The rows of Y fall into several groups, which share some directions, and each row is roughly a mix of its group's hidden directions.
Y:
[[ -4  -6  27 -19  -5  -5 -16  10 -16   6]
 [ -1   5 -12  -8 -21   3   9  25 -19   9]
 [ 19  27  -1   6  12 -13  11  -3  13 -10]
 [  5  -9  18 -16  20  14   3   5 -15  18]
 [ -5   8 -23   2 -10  14  14  19  -9  16]
 [  1  18 -12   7 -20   4  17  23   1  -8]
 [ 11  25   7   1 -15  -7  -2  20  15 -11]
 [ 15   7   1   0  30  13 -18  -2  13  -3]
 [ 10  11 -30   6   4   2  23  -1   9  -7]
 [-11 -25   7 -15  13   3 -13 -18 -11   7]
 [ 15  22 -10   8   1   3   5  27  13  -7]
 [  2  14 -18  -1 -25   1   9  17 -15   8]
 [-14 -21  15  -4   2   6 -15 -18 -17   7]
 [ 18   5  21  -4   3  -8 -14 -16  10 -20]
 [-30 -16 -14  -4  -1  -5   4   9  -5  17]
 [ -5  17 -27   7   8  -7  17   9  12   7]
 [-24   7 -25  16 -14   6   8  -1   3   5]
 [ -2  17  15  -6  29  -2  -2 -14   7 -14]
 [ 18  30 -10   6  -8  14  -8   5   8   8]
 [  7   8  38  -9  -7 -10  -2   3  -3   1]
 [ 10  14 -12 -12 -21 -16  12 -14 -10 -11]
 [ -9 -11 -15  11  19   8   4  -5  -9  27]
 [-19 -17  16 -17 -10   4  -2  14  -8  16]
 [-21 -25  -3  -3  -6  -8  18  -9  -1  16]
 [  5  24  -6  11 -14  -5  10  24  12  -2]
 [ 25 -22  -1 -20   2  12   9   0  -4  -9]
 [ 12  14 -16   9   7  23   4  19   1  14]
 [-21 -15   7  -3  12  12 -15   3 -15  18]
 [ -3 -13 -17   7  -8  -5  15   2  25 -17]
 [-14 -16  18  -3  -6  -9 -22 -14 -14  -1]
 [  5   7  -8  -6 -18  10   9  32  -8   6]
 [ 15  21 -17  16 -16   1   7  15   9   1]
 [ -3  16 -20   8  11 -10  -8 -21 -12  15]
 [ 10  24  -4   7 -16  -1   9  21  13 -12]
 [  3 -24  18  -9   2  10 -12  -1 -19  14]
 [  1  13   9  -8   3  12 -10   3 -33  12]
 [-10  -7 -16   0  14  16  -3  13  -3  27]
 [ -1  -9 -26  -3  12  -4  21  -9  -3  19]
 [ 12  15 -18  -1  20  -2  23   9   9   4]
 [ 13  15   6  -1  -8  -5  -3  19  30  -5]
 [  9   1  35   2 -11   6 -14   3 -12   0]
 [  6  24 -11  -1 -12   1 -11  12 -17  19]
 [-10  -6 -17   6  16 -13  18 -25   1   0]
 [  3  -8  23   6   0   2   8  26  20  -3]
 [ 11 -13   7 -16  15  22 -16 -12 -10  -1]
 [  3  -8   6  13   1 -22  10 -26  10 -13]
 [  0  -3  27  -9 -12  13 -25   4  -1  -1]
 [-25 -20  16   1   6  -3  -8 -18  -6   9]
 [-11  -5 -19   8   2 -19   8 -20  -3  20]
 [ 11   1  10  -2 -14 -13   6   1  28 -20]
 [  3  23  20   4   5   8  -9   1   8 -24]
 [  0  23 -12  18   2  -2   6  20   8  17]
 [ -7  14 -15  15 -22 -18   6  -4  13  -7]
 [ 21  11  18   4   7 -14   2  10  22  -8]
 [ -4  13 -16  -3  31   9   3  14  11  -2]
 [  9 -11   6   2  27   4 -16 -18   6  14]
 [ -2  -8 -20   0  11  24   2  15   2  21]
 [ -2  -8 -28   2  -1  24  11  13  -3  -6]
 [ 12  17  16   4 -15 -18   3  -3  10 -20]
 [ 18 -14  24 -14  -7   7  -8  17  -9   2]
 [ -7   3 -11  -2 -17   7   4  26 -19  16]
 [-17  19   3   6  -7 -17  -5  -8  17 -20]
 [ 17  20   2   5  -9 -16   0  13  18 -16]
 [ 29   3  -1   3   7  14  -3  -4  20 -18]
 [ 13  11   0 -16  30  12   4  -2  13  -1]
 [-18  23 -10   9  -8   6   0  10  16 -18]
 [ -9   3 -23   6   5  17   4  19 -11  17]
 [  0  13 -15  16  21 -15   0 -21   3   5]
 [ -2 -17  23  -4 -24  -7 -11 -12  -8  -4]
 [  9  -4  20 -11  10  15 -24  -7   9 -12]
 [-14   6 -16  18  10  -9   5  10   7  26]
 [  5  -9 -16  24  12  -5  11 -18  14  -7]
 [  2   5  22 -20  -6  10 -25   3 -12   6]
 [  1   8  23 -16 -19 -17  -6   5   8 -15]
 [-24 -16   3  -1 -21   4 -20   4  -1  -8]
 [-10   8  -1   4   6 -27   3 -20 -11  18]
 [ 24   0  23  -5   4 -15  -9 -12   1 -14]
 [  7   9 -24  -9  13  -2  29   1   1   0]
 [-24  -1  -9  12  -3 -17  14  -1 -13  17]
 [  0  -5  -5  -6 -23   5  15   1  -7 -30]
 [ 14   5  31  -6 -12  -8  -9   3   3 -16]
 [  6  26  -4   5  -5 -16   6  15  20 -11]
 [  5  -3 -26   2  24  21   2   9   3  -3]
 [-24 -20 -17   0   2   7  -3  -6 -10  19]
 [-11   8  -9  20 -22 -11   8   4  -8  19]
 [  0 -13  21   4 -23 -10  -8 -17 -14   7]
 [  2   4  30   1 -24  -8 -12   6  -1  -7]
 [ 11  -3  -7   3  27   6  15   9  20 -11]
 [  0  -8  19   8   9 -26   4  23   3   6]
 [  8  13 -26   0   4   7  21  10  13  -9]
 [-27  -8   2  -2  -6 -17   7  -3 -17  18]
 [ -8   3 -14 -11  28  19   0  15   7  -6]
 [  1  -8   8  -5  -9   5  -6 -22   3 -32]
 [ -4  -5  -2   8  23 -13  12 -25  13  -5]
 [-13 -19  13  -6  16 -11  -4 -25  -3  -5]
 [-13   6  22 -19  -9 -17 -17   8  -3   6]
 [  0   1 -14  24  -5 -12  25  -6  12  -5]
 [  1  16 -30  10   1  -1  13   4  16 -10]
 [ -9  -2   2  14  31   2  -9 -17  10  11]
 [ 23  12  -5  -6  -8  -6  13  -4  14 -24]
 [-12 -15 -20   6  18  17 -11 -15  -7   0]
 [ -1 -20   7  -9  29  14  -2   4   9 -11]
 [ 24  -5   6  -2  11 -21  -2 -24   0  -5]
 [ 18 -15  10   3 -16  -4 -24   0  -1 -18]]

One row of each group comes first, with its name. Which group is each row after those in?
[-17 -16 -30  -5   5  17   1   7   2   0]	<47>
[  4  15 -16  25  -7   0  24   2 -10  -2]	<56>
[  8  30 -13   0 -18  -1  -3  -2 -10  15]	<91>

[ -5  13 -21  15 -16 -21   8   3  13   4]	<47>
[-14 -14 -17   7  11  17  -1 -16 -14  14]	<47>
[-19 -15   1   6 -25   5 -14  -9 -16   2]	<91>
[ 18  -3 -13 -11  23   0  10 -15   8 -16]	<47>
[ -7  -6  11   5   2  -2 -26 -30  -1  -4]	<91>
[  3  10  24  -5  -6 -18 -11 -15 -11 -17]	<56>
[  7  -4   4   5   0  27   4  10  26 -13]	<91>
[-23 -23  17 -10  -3   8  -9  -6 -13   5]	<91>
[-12  10  -9   5  -4   7  11  14 -24  22]	<56>
